In the rows, zero is written as 128.
The rows of Z fall into 3 groups, which share some directions, and each row is roughly a mix of its group's hidden directions.
Z (124 x 11):
[[123  93 194 145 156 163 112 119 130  86  99]
 [123 132 117 100  52 110 119 120 181 144 151]
 [144 217 129 152 115 101 142 117 108 135 148]
 [ 84 157 169 120 160  70 147 100 106 135 112]
 [129  88  61 161 103 111 160 121 162 138 150]
 [161  77 141 122 116  91 190 130 131  90 116]
 [108 111 127 125 164 211 131 127 102 101 107]
 [109 161 115 147 122 194 142 102 143  86  88]
 [152 151 197 105  85 131 148 141  98  97 116]
 [153 197 141  92 101 127 156 127 166  98 139]
 [103 127 189 101 134 145  73 154 105 138 163]
 [131 188 156  88 137 158 144  99 132  89  92]
 [ 88  64 147 127 112  90  97 151 147 150 155]
 [151 112 112 178 141 126 193  88 109 155 143]
 [104 163 193 120 109 146 122 164 159  89 144]
 [122 158  74 123 129 113 120 155  90 186 162]
 [119 116 211 124 149 116 142 154 161  95 125]
 [136  75 119 128 181 137 120  87  71 133 128]
 [160 180  77 165 100 146 144 137 137 161 103]
 [154 196  95 140 128 146 177 131 147  95 119]
 [143 147  77 170 132 150 114  89  71 133 108]
 [135 145 172 103 110 146  95  91  59 133 125]
 [111 153 138 142  71 174 132 173  85 119 109]
 [103  72 118 175 127 194 108 130 120 123 128]
 [104 168 117 146 104  57 173 137 119 109 138]
 [106 173 150 182  78 132  97 149 152 131 149]
 [118 120 194 139 103 148 110 186 166 127 123]
 [137  67 188 132 102 107  96 131 139  96 114]
 [116 172  98 195 110 126 100 100 136 120 164]
 [141 108 141 155 110 191 115  95  98 151 177]
 [140 138 132 201 132 153  81  84 122 116 144]
 [ 90 116 172 102  94 127 148 182 164 109 151]
 [144 156 130 144 101 140 141 174 134 206 143]
 [135 111 110 136 127 158  74 101  56 129 150]
 [132 119 193 103 122 135  96 144 136  72  91]
 [143 126  79 153 122 134 135 158 130 185 186]
 [ 96 154 101  57 139 146 143  89 115 139 157]
 [107 126  97 120 105 104 123  88 167 198 142]
 [124 125 114 110 197 135 156 116  61 139 127]
 [105 117  65 162 180 114 115  91 137 151 134]
 [130  71 149 155 132 131  82 147 109 187 141]
 [ 75 102  84 115 154 100 132 137  93 116 176]
 [170 105  96 115 133 109 102  56  94 134 128]
 [124 126 181 199 154 114 151 115 109  96 126]
 [114  85  68 143 114  79 107 143 133  92 147]
 [136 173 169 115 163 154 151 138 131  63 141]
 [ 78  98 108 108  93  69  90 129 108 137 125]
 [142 147  86  89  88 101 156 116 162 160 169]
 [175 165 100 157 126 124 168 113 139 125  68]
 [114  85 125 170 122 128 113 181 139 132  66]
 [153 130 117  95 177 166 180  84 134 140 146]
 [171 129  84 171 154 146 182 105 111 107 124]
 [ 96 115 107  83 104 136 178 188 122 147 120]
 [127 131 191 110 156 160 127 100 130  79  89]
 [177  84 144  88 106 147 116 122  85 165 106]
 [160 137  90 177 137 120 134  83 104  73 113]
 [149 121 112 123 202  91 122  96 144 117  87]
 [109 117 101 112  98 112 168  96 176  71 130]
 [122 180 176 152 136  83 175 147 120 105 124]
 [114  67 137 108 114  85  90 123 114 180 138]
 [147 113 152 155  71 168 109 127 105 168 168]
 [144  99 177 150 135 158 125  98 148 100  66]
 [107 119 145 200 118 120  73 138 131  90 141]
 [128  64 111  83 145 163 138  96 126 147 166]
 [124  83 162 202  98 123 107 130 128 121 156]
 [116 128 166 116 182 201 120 113 107 122 140]
 [117 174 178 129  92 164 151 178 120 136 148]
 [147 126 150 132 123  97 216 125 160 127 113]
 [150 146 147 155 180 194 133 152 112 137 159]
 [140 153 200 106 112  87 136 153 165 128 151]
 [133 131  71 194  96 129 152 141 157 109 110]
 [174 146 166 161  96 154  70 122 119 154 124]
 [ 86 111 163 134  78  85  90 135 110 147 160]
 [107 121 123  90 191 110 161 116  98  86 156]
 [126 116 117 152  99 151  92 111 166 162 195]
 [134 206 102 146  99 134 147 147 143  89 107]
 [132 135  83 162 196 136 169 103 105 139 129]
 [153 175  70 118 163 173 151 148 115 116 121]
 [102 139  79  95  68  93 142 104 160 121 131]
 [127 128 111 146  73 152  92 165 183 146 152]
 [133  95 149 129 117 181 122 187 126 168  92]
 [ 95  91  98 117 180 113 140 155 173 115  90]
 [109 154 142 105 134 183 152  95 154  67 123]
 [100  69 119 149 133  94  79 112 174 132 129]
 [ 59 112 108 167 120 150 152 171 148 105 135]
 [128 108 185 144  92 144  75 139 170 114 153]
 [164  96  95 186 116 149 171 153 148 113 149]
 [112  81  80 169 138 113  78 102 153 133 140]
 [ 81 117  72 170 138 129 118 112 169 113 164]
 [156 167 158  77  99 179 116 146  95 124 121]
 [136 101 148 113 152 181 100 138 108 100  65]
 [159  89 132 147 156  84 119  81 157 161 161]
 [151 168 146 150 128 183 123  74 121 171 121]
 [101 107 155 176 123  88  82  75 122 124 128]
 [142  73  89 171 121 146  75 109 152 118 138]
 [167 110 150 171 194 143 130 148  93 148 118]
 [131 159 141 198 118 139 174 116 158 163 142]
 [ 75 137  73 175 150 137 159 137 150 131 154]
 [109 123 181  84 103 125 167 186 133 117 124]
 [146  88 139  92  73 124  79 145 123  86 127]
 [142 123  98  98 138 146  80 153 169  74  98]
 [119 136  55 163 174 147 117 151 107 112 147]
 [110 109  83 137  99  97  59 101 155 119 132]
 [115 125  95 111 128  51 147 100 156 118 164]
 [115 137 150  87 105  71 155  99  72 133 131]
 [170 109  96 179 120  87 134 163 127 174 133]
 [104 115 131 129  86 123 142 121 184  59 140]
 [139 123  65 113 103 146  74  97 142 156 153]
 [162  67 122 177 121 111 144 106 111  82 131]
 [108 110 136  60 150 102 170 147  90 156 136]
 [134  98 118 189  81 131 141 127 158 165 168]
 [152 121  91  78  84 123  78  92 135 110 112]
 [140 162 178 127 150 206 118 137 133 121 145]
 [147 144 113 141 156 163 162  73 116 187 128]
 [ 92 101  72 118 164 119 189 116 120 129 145]
 [135 107  67 138 117 116 130 106 113 201 110]
 [109 119  57 159 129 114 175 119 140  86 128]
 [108  72 136 155 113 109 131 118 173 184 153]
 [116 101  73 107 197  98 152 117 130 125 115]
 [131  91  91 178 114  95 104 150 106 178 112]
 [144  73  94 174  93 127 101 142 160 102 147]
 [129 172 193 112 136 180 106 127 126 101 106]
 [157 172 163 160 153  94 113 151 174 160 113]
 [129 182 108 149 168  82 169  96 107 114 128]]

One row of each group comes first, with its name. Which group is each row after those in?
[123  96 142 124 204 155 142 129  97 123 173] : N
[125 121  52  80 127 103 137  89 107 124 133] : V
[170 135 159  85  71 163 155 122 134 159 126] : T

[136  52 127  95  84 106 123 135 102 124 101] : V
[142  70 114 167 173 140 163  97 128 114  95] : N
[ 80 137 154 139 132  87 176 165 151  86 130] : V
[157 180 102 109  97 175  89 126 103 159 123] : V
[ 77  78 121 153 149 182 122 144 146  93 123] : V
[ 83  91  99 101 171  86 111 118  94 151 142] : T
[130 156 137 146 145 170  73 163 139  75 111] : T
[137 149 180 105 117 146 145 124 173  64 143] : N
[142 119 100 156 147  95 137 145  98 136  49] : V
[ 94 126  95 145 140 104  88  82 173 170 128] : T
[123 209  92 108  89 122 108 134 140 131 149] : V
